Rows are one point carried round by a steady rotation, each followed by how many steps it has turned.
The counts run from 0 to 694.
[ 43.6  26.1  -5.3 -43.0 -21.2 -40.0   0.1  33.2 -13.3 -15.5 -23.1 -18.0
   1.4  11.0  -8.6  -5.3   4.1  25.0  23.5  -4.0 -12.2  21.7 -44.4  32.9
   4.3 -24.0  -4.5  13.8  13.5  -8.5 -19.8 -27.9  15.3  18.5 -20.7   0.4
   3.7   5.6  40.9 -36.7  29.0  38.4  -3.1 -20.9] | 576
[  5.9   8.8  14.9 -10.8 -14.5  50.9  -6.9   9.5 -37.1   7.4  31.1 -28.6
 -24.8  16.5  21.7 -26.3  35.7  21.5  -5.0 -30.3   8.1  22.4 -13.0   0.4
 -24.4 -47.1 -19.1 -17.0  36.9  13.1 -18.0  -7.9  26.3 -15.8 -32.7 -15.0
 -18.6  -3.2   6.2 -43.5  19.3  12.8  27.3  12.2] | 134
[ 43.9  18.2  12.8 -28.7 -30.3 -29.7  -0.7  34.6 -28.0  -0.7 -41.3  -7.5
 -15.3  18.7  -2.2 -27.6   1.0   6.2  15.0 -12.2 -15.0   3.3 -21.1  46.6
 -15.6 -43.4   8.8  30.3  21.8   6.3 -32.2 -20.1  12.8  22.6 -26.2   5.0
   6.3  -9.6  31.0 -28.5  13.6  21.4  27.5 -25.0] | 670
[ 48.6   1.6   1.0  -9.6 -26.7   2.4  -3.1  17.0 -24.9 -12.9 -35.1  -1.4
 -27.1  15.5 -13.1  -5.7   7.0  -1.6   9.2 -52.6   1.8  -6.5   0.9   6.4
 -23.5 -42.5  31.4 -22.7  24.5  32.2 -40.1 -27.3  10.4  -0.8 -22.3   8.5
  26.7  -5.0  12.1 -28.8  18.7  24.6  17.9 -50.1] | 668
[ 53.4  12.6  10.3  11.3 -25.7 -36.5   5.7 -21.3   0.1  34.5  -3.4 -41.0
 -14.9 -37.2   1.3 -10.8 -11.9   7.1  35.3  28.7  20.2  31.3 -20.9 -39.0
  -7.4  15.0  14.3   3.1 -28.5  12.7  27.8 -18.3  -9.6  11.4  31.7  -6.6
  20.4  25.4  37.6   6.2  15.6  24.0 -37.3  -9.4] | 347
[ 10.8   5.5  10.4   3.9  24.4  15.5 -17.3 -22.8 -29.2  33.7  23.5 -64.9
 -20.6 -17.4  25.9  -1.4  -9.5  19.5  18.8 -20.3  36.8   6.8 -12.3 -39.1
  17.8  22.8 -11.0  -0.5 -11.2  25.8  25.0  11.1   9.7 -28.8  16.0 -16.1
  -3.0  46.8  -3.6 -27.6  21.1  19.7 -24.2  -0.1] | 361
[ 18.0  14.2  -3.3 -12.2 -20.3  14.9   2.5   5.1 -16.2 -13.4  46.6 -53.6
  -5.8   9.1   0.5 -15.1  21.6  35.0  33.0  14.0  32.2  33.7 -27.6 -16.2
  -9.7 -10.2 -45.0 -13.1  22.2  -6.7   8.7 -16.5  13.5 -26.1 -10.2 -21.8
 -44.8 -10.7  27.3 -21.4  24.0  27.9  -2.7  29.2] | 279
[  4.0  25.5  41.9 -34.1   2.3 -11.4 -10.5  15.3 -44.6 -23.5   9.8  -7.4
 -27.0   7.5  19.2 -17.0 -14.1 -15.5  73.0  -3.0  27.7   4.9  -8.2 -36.6
   3.5   3.6 -32.1  19.4  34.1 -11.9  -7.0 -20.3  20.3   3.7   0.1   1.9
 -20.2  17.8  20.3 -25.4 -23.0  -9.5 -15.4 -15.6] | 643
[  5.4  25.8  32.5  -2.9  28.4   0.5   5.2   6.6 -56.3 -22.5  15.8 -24.3
 -22.7  11.3   7.8 -12.7  -3.7  13.0  37.0 -50.7  35.2 -31.5 -18.9  11.5
  -3.2 -20.1 -22.5  43.6  19.0  -0.1 -38.6   8.8  17.7  -5.9  -9.5  -0.6
 -12.7 -13.2   5.0 -32.6 -10.3  12.4   8.4  17.8] | 326
[ 41.1   0.3  -1.1   6.7  -8.4 -39.8  -3.9  12.4 -16.3  -7.9 -19.6 -42.6
 -21.9  -9.1 -24.9  -3.6  -8.0  12.0  62.0  -0.2  59.9 -13.3 -11.6 -16.5
 -18.3   9.8   6.7  48.9   8.7  -2.9  -3.2 -10.9  -9.3 -17.1  20.2  13.3
  13.0 -12.1  43.9   9.9  17.3  14.8 -11.2 -25.3] | 378
[ 30.1  43.1  44.2  -1.7  -4.2 -39.8  25.5  -1.3 -45.8 -28.1  -4.1  -8.9
 -11.0  -6.7  -8.2 -10.1 -12.8   4.3  68.2  -5.5  20.3 -17.0 -23.4   0.6
   7.5 -18.1 -26.8  26.0  -5.6   2.4 -27.8  -6.8  11.5  22.9  16.0   0.1
  -5.3 -14.0  20.1 -22.6 -35.3  14.5 -22.9  17.1] | 485
[ 47.7   7.6   1.0   8.0 -56.5  18.9   5.4   2.5  16.5 -14.4  -1.8 -17.1
 -12.3  -1.9 -21.6 -26.4  20.1  -3.1  12.4  -8.1  11.3  32.7   5.2 -29.6
 -49.5 -44.7  16.4 -42.0   1.5  24.0 -14.9 -29.1  -6.6 -14.3  -1.4  -3.0
   8.3 -29.5  34.0   0.3  26.5  25.3   4.3 -23.0] | 477
[ 28.4  33.2  22.1   6.9  11.8 -34.0  23.6 -17.9 -56.9  27.6  -2.2 -36.2
 -18.4 -14.3  13.0   1.8   2.8  41.7  12.3 -20.8   8.0   1.8 -51.0  28.9
  15.9 -14.6  -2.1  17.8  -6.0  12.5 -24.1  -4.5  16.5  29.5  -6.8 -15.0
   5.7  27.7  13.7 -37.1  -0.9  36.3 -13.1  30.9] | 626
[ 29.0  43.0  32.6 -31.8  15.6 -14.5  -7.2  10.6  -2.8  20.3 -19.2 -10.6
 -11.6 -13.7  20.1 -18.6 -22.5  -5.3 -19.0 -41.0 -31.0   3.4 -36.9   6.9
   5.3 -22.3  20.1  23.1 -28.5  12.5 -22.4  -2.0  15.7  25.1   1.3  -4.3
  27.7  34.8  16.5 -34.7  25.8  27.6 -18.8 -29.8] | 258
[ 13.9  27.3  21.9   6.4 -11.2  20.6  11.5  -8.0 -30.0 -33.2  41.0 -38.3
 -11.7   4.8  -9.0 -20.5  10.5  12.7  51.1 -10.3  45.4   1.1 -15.1 -20.6
 -18.7 -21.2 -47.4  -5.2   8.0   1.5 -14.3   3.6   5.4 -19.4   6.3 -16.7
 -37.5 -36.7  16.9 -11.5  -4.7  18.3  -3.2  38.4] | 185
[ 35.8  12.9  14.2 -14.9 -26.8  23.1 -18.7  -4.9   5.1  49.2 -20.5 -30.2
 -13.4 -16.7  25.5 -28.2   4.2  -2.3 -28.9 -14.1 -29.4  40.7 -10.9  -6.5
  -7.8 -31.6  15.3 -35.5 -18.1  40.4   9.7  -7.7  10.8   4.5  -4.8 -11.3
  15.3  37.4   8.0 -30.4  30.7  24.4  -2.4 -32.2] | 399
[ 47.7   5.3  24.8   3.6 -33.5  12.2 -26.4 -12.9 -12.5   8.5 -37.1 -28.8
  -7.6  -6.2   6.8 -28.0 -27.3 -28.8  27.6 -26.2   5.3  -9.0  26.3 -32.7
  -5.9 -37.8   0.8 -34.0 -26.4  56.0  -0.5  16.3   1.9 -13.0  20.6  -2.2
   2.7  -2.4 -24.6 -18.9 -13.3   7.6 -10.4 -41.4] | 64
[ 48.7   8.9 -16.0  20.9   1.2   8.6  -1.1 -16.6   1.5  -0.6   3.0 -50.5
  -1.8 -20.7 -26.0  13.1  -6.7  23.1   9.9 -42.5  44.5  -8.0 -10.9 -27.5
  -9.0  -4.5  23.5 -25.4 -29.3  32.4  -6.3   3.0  -7.5 -29.1  21.4  -4.5
  25.4  -0.1   9.7  -8.7  37.5  46.6 -27.3 -14.4] | 190
[ 24.9  18.0  37.4  -5.7  -0.4  30.4 -26.3  -5.0  12.9 -25.3  10.8 -31.7
   0.8  -8.5   7.3 -27.7 -34.5 -31.2  33.9 -28.7  37.7 -10.8  15.0 -60.9
 -14.0  -8.9 -24.6  -5.5 -23.4  24.6  -2.0  22.2  -0.2 -38.7  35.4  -5.2
  -8.8 -14.0   1.2  -6.1   7.6   8.5 -26.2 -25.1] | 553
[ 40.8   3.6  11.2   5.5 -12.5 -13.3 -18.4 -15.6 -49.4   2.0 -34.1 -31.5
 -15.6  -9.2  -0.9   7.7 -27.1 -11.3  56.4 -26.6  31.9 -22.6  18.6 -33.5
  15.4  -5.9   2.9 -29.3  -5.4  52.5   2.8   1.2   6.8 -10.1  16.4   4.9
   6.1  17.8 -21.8 -31.5 -21.3   9.8 -16.0 -39.0] | 299
[ 20.3  14.1  26.8  -1.2  21.5  26.2 -27.9  -7.0 -10.5 -11.9   1.9 -32.5
 -11.4  -3.9   5.9 -14.7 -37.4 -26.3  33.4 -54.6  43.0 -29.4  17.1 -54.1
  -0.8  -0.5  -3.7  -2.0 -13.4  31.3 -10.4  16.7   2.7 -34.3  28.9   2.0
   6.8   7.4 -11.8 -16.1   5.6   6.7 -22.5 -37.3] | 458
[ 10.3  23.0   7.9 -14.0   7.0  42.5  -8.1   3.4 -11.3   5.3  34.2 -39.2
  -8.9   6.0  20.5 -16.6  16.6  31.0 -29.8 -46.5  -1.8  23.8 -35.5   6.4
  -9.7 -36.6  -5.0 -17.5   6.0  14.1 -16.5  -1.1  18.3 -13.4 -28.8 -17.2
  -5.8  10.8   9.8 -43.4  49.4  37.4   5.2   7.5] | 228
[ 16.3  -1.0   9.8   5.9  26.5  25.5 -26.3 -20.6 -27.8  17.0  17.6 -54.7
 -24.6 -17.3  17.7   3.0 -11.9   2.8  20.9 -39.0  42.8  -0.4   2.5 -56.1
  11.2   8.5   2.2 -16.5   2.8  37.0  10.5   7.9  13.6 -27.6  16.5  -6.5
   7.0  39.5 -13.7 -25.7  15.6  11.4 -22.8 -23.4] | 362
[  3.1  39.8  40.6 -21.0  23.7  15.4   2.6  15.7 -36.6 -34.3  18.4  -5.7
 -19.8  16.9   2.0 -22.7  -5.1   2.9  17.0 -63.0  20.8 -19.1 -27.8  10.2
 -11.9 -28.8 -11.2  30.7  19.1  -6.3 -53.8  -0.4  18.0   1.6 -15.3   1.6
  -6.9 -16.0  17.0 -35.3   3.9  21.3   4.4   1.5] | 656
[ 45.6  -0.2  11.2  39.5  -4.3  -2.5   6.7 -17.8 -21.0  26.6 -16.1 -28.4
 -36.2 -20.3 -13.7  -7.4   5.4   8.3  -2.5 -46.7  35.8 -21.0  -2.7 -12.5
 -27.6 -21.3  51.8  12.9  -3.2  35.1 -30.6  -6.1  -6.6  -5.7  17.5   6.5
  45.2  -2.7  20.7  -0.2  21.7  23.2   1.3 -22.4] | 428
[  9.2  28.0  19.6 -41.3  11.4 -21.5  -7.2  16.9 -20.3  21.6  13.4 -24.3
 -23.1  -2.7  34.6 -15.1  12.8  18.6  18.8  11.0  -9.9  42.6 -47.1  -4.3
  16.0   2.8 -13.9  17.9  28.1 -15.4   3.9 -30.3  24.9  21.3 -15.8 -12.2
  -5.6  49.1  34.7 -33.8  21.3  21.5 -11.8 -10.9] | 309
[  7.6  24.3  20.1  -7.6  28.2   6.5 -13.9 -21.5 -33.5  27.1  35.8 -59.3
 -10.9 -19.8  30.5  -2.7  -8.2  28.8  16.1 -12.1  21.2  17.4 -33.7 -20.1
  27.7  10.4 -27.2  -2.1 -16.1  16.5  19.8   9.2  19.8  -2.4   5.7 -19.2
 -11.3  48.1  -3.0 -39.1  14.7  22.2 -27.5  18.4] | 691
[ 20.1  21.6  16.0 -12.1  37.6  -3.7 -21.9 -11.3 -15.8   6.9  14.3 -58.1
  -3.2 -17.4  16.0   1.1 -31.5  12.5  30.5 -31.2  39.9  -9.8 -22.9 -38.8
  27.4  29.6 -15.9  16.4 -20.9  12.8  18.2  21.8  10.6 -23.4  24.5  -9.1
   0.3  39.6  -0.7 -28.0  19.1  18.6 -40.6 -15.1] | 456
[  5.2  32.9  48.1 -36.1   9.4   8.6  -4.6  11.6 -44.1  -0.6  -9.7  10.7
 -26.7  12.0  34.4 -20.5  -8.3 -19.2  11.6 -46.9 -17.7  -5.8  -8.1   3.0
   3.5 -37.2  -2.4   4.7  16.6  17.6 -37.7 -16.1  31.4  19.8 -20.9  -1.7
   3.7  29.9  -3.6 -51.8 -14.6   5.6   1.9 -28.5] | 497
[  0.0  18.9  20.7  -0.9  22.7  24.0   5.8  -2.3 -60.5  -3.9  29.7 -22.8
 -33.6  11.2  11.2  -4.3  26.6  24.8   7.4 -50.3  24.3  -8.5 -22.9   3.7
 -12.0 -25.4   2.3   8.4  37.7   9.2 -42.1 -17.1  31.2  -4.8 -26.6  -6.4
  -5.6  15.9   6.9 -48.3   9.9  17.6  11.8  10.2] | 230
[ 43.5  16.0  35.2  30.6 -24.0  17.7   2.2 -34.7 -10.6  12.1  -4.6 -30.8
 -11.8 -30.6  -0.3 -27.4 -14.7 -19.0  21.6 -19.4  20.3   5.0   9.3 -50.7
 -18.8 -27.4  -2.0 -39.3 -37.1  50.5  -2.1  13.0  -5.6  -7.5  36.9  -9.1
  12.4  -4.8  -9.1  -6.1 -14.5  14.4 -29.5  -0.9] | 490
